[[ -3 -35   2 -30  27  15  -6   7  26  31  12 -12 -29  19]
 [ -3  46  11  17 -20  37 -17 -27 -23  -2   1  18  -7  -8]
 [ 19  -1  12 -23 -13 -10  30  36 -33 -15   6  28  23 -12]
 [-23  24   5 -11 -15  29   8  34 -31  20 -15  35  10   0]
 [-55   3 -31  13   0   7   1  31 -12  25 -16   8  -4  12]
 [ 21  11  40 -11  -6   6 -51  -2  20  26   5  -8  -3 -12]
 [ -6 -25   2  64  10   3   8 -15 -17 -11  11  17  15 -13]]
Counting starts at 0.
The entry just left of the largest entry -> 2
The entry directly above -55 is -23
Give the top-left entry.
-3
The entry just right of the largest entry -> 10
The bottom-left entry is -6
The maximum: 64
The entry in the bottom-right corner -> -13
Give the entry in row 2 and column 0.
19
The entry at row 1, column 2: 11
Give the entry in row 1 and column 0.
-3
Give the entry at row 0, column 1.
-35
Give the entry at row 0, column 2.
2
The entry at row 2, column 2: 12
Give the entry just left of 29.
-15
Give the top-right entry.
19
The entry at row 1, column 1 is 46
Give the smallest entry.
-55
The entry just left of 28 -> 6
The entry just right of -33 -> -15
Give the top entry of the column that holds the largest entry.
-30

Questions about the matrix below. Rows and columns are numbered from 0.
1) What is the entry just right of the largest entry?
2) What is the entry in row 0 and column 0?
3) What is the entry just left of the largest entry?
4) What is the entry directly below 104?
5) What is the centre entry?
6) What is the entry directly below 176?
7) What is the entry in row 2 and column 1?
8) What is the entry in row 0 and column 2?
201,48,147,201,28
135,114,122,203,174
147,79,125,177,202
111,248,129,143,204
155,122,213,71,227
132,47,88,139,160
104,174,145,128,159
116,189,190,108,76
136,123,176,177,122
149,147,113,132,135
186,73,79,214,119
143,111,155,142,146
192,161,133,106,90
189,186,110,193,156
215,109,132,227,112
1) 129
2) 201
3) 111
4) 116
5) 190
6) 113
7) 79
8) 147

A =
[[  6 -33   0  10 -21 -10   4  -7]
 [ -7 -35  28  -2 -25 -11  14 -13]
 [-20  -1 -34  42 -24  -8   0 -18]
 [-14 -11   0  61 -10  13   3 -31]
 [ 19 -26 -28 -23 -12   0  45   9]
 [ -7   0 -32  32   0  19  -3 -10]
 [-17 -16 -17  56 -19  25   3  -9]
 [ 19   9 -19  26 -10   0   5  -2]
 [ 17 -13  -2 -15   0   1  33   8]
 [  0 -23   8   3 -27 -14   2   2]
 [  4 -18   0 -10  -8 -11  25 -10]
 [  5 -37   0 -14 -19 -19  -3  -8]]
The 4th entry, reading row by row is 10
The entry in the bottom-left corner is 5
Find the 1st entry on the diagonal from the top-right corner.
-7
The bottom-right entry: -8
Find the entry directly above the smallest entry.
-18
The entry just right of -28 -> -23
Find the smallest entry in the last column.
-31
The entry just right of the largest entry is -10
The 1st entry, reading row by row is 6
Find the second entry on the diagonal from the top-right corner.
14
The top entry of the column that holds the smallest entry: -33
Find the 3rd entry in reading order.
0
Find the maximum.
61
Find the fourth-last entry, reading row by row.
-19
Find the entry directly below -9.
-2
Find the bottom entry of the column that holds the smallest entry.
-37
Find the entry just left of the largest entry.
0
Find the entry just right of the smallest entry.
0
Find the second entry on the main diagonal.
-35

Questions about the matrix below. Indices start at 0.
1) What is the entry just left of the largest entry?
2) What is the entry at row 2, column 0?
3) What is the entry at row 0, column 1?
4) What is the entry at row 1, column 0?
5) What is the bottom entry of the column that holds the smallest entry?
6) What is the entry directly below the smallest entry?
7) What is the bottom-right entry?
array([[  5,  26,  47, -31,   9,  18,  40,  -4,  30, -62, -27],
       [ -8,   7,  50,  12,  43,   5,  14,  -2,  14,  -9,   2],
       [  0,  -6,   2,  -8,  -6,  -7,   6,   4,  -2,  -6,  -8]])
1) 7
2) 0
3) 26
4) -8
5) -6
6) -9
7) -8

[[-52  -7  36   6]
 [-13   4  13  -4]
 [  9  -8 -17  18]
 [-14  -4  25  17]
 [  5 -12 -26  12]
 [-39 -10  40  19]
 [-30 -11   9  70]
 [-13  -6 -12  41]]
Rows and columns are numbered from 0.
The entry in row 1 and column 1: 4
What is the entry just left of 17?
Answer: 25
The entry directly above 18 is -4
The entry directly below the largest entry: 41
The entry just right of the smallest entry -> -7
What is the entry just left of 19?
Answer: 40
The entry at row 0, column 2 -> 36
What is the bottom-left entry?
Answer: -13
What is the top-right entry?
Answer: 6
The entry directly below 25 is -26
What is the entry directly below 4?
Answer: -8
What is the entry just right of -30?
Answer: -11
The entry at row 1, column 0: -13
The entry directly above -30 -> -39
The entry at row 0, column 0 -> -52
The entry at row 1, column 2: 13

a =
array([[-0.061,  0.202,  0.148,  0.220,  0.212,  0.175,  0.034,  0.179,
         0.191,  0.188,  0.178,  0.239, -0.148],
       [ 0.167,  0.029, -0.024, -0.012, -0.033, -0.057,  0.279, -0.046,
         0.023, -0.004, -0.047, -0.011,  0.078],
       [-0.030,  0.113,  0.085,  0.130,  0.109,  0.109,  0.054,  0.102,
         0.109,  0.107,  0.101,  0.126, -0.056],
       [-0.076,  0.086,  0.051,  0.158,  0.117,  0.132, -0.018,  0.120,
         0.076,  0.091,  0.125,  0.145, -0.076]])
The entry just right of the largest entry -> -0.046
Which number is the entry just left of 0.126? 0.101
The entry just right of 0.212 -> 0.175
The entry just right of 0.202: 0.148
Which number is the smallest entry? -0.148
The entry just left of -0.056 -> 0.126
Which number is the entry just right of -0.018? 0.120
The entry just right of 0.130 is 0.109
Which number is the entry just left of 0.113? -0.030
The entry just right of -0.024 is -0.012
The entry just left of -0.004 -> 0.023
The entry just right of -0.012: -0.033
Which number is the entry just right of 0.126? -0.056
The entry just right of 0.051 -> 0.158
The entry just left of the largest entry: -0.057
Which number is the entry just left of 0.239? 0.178
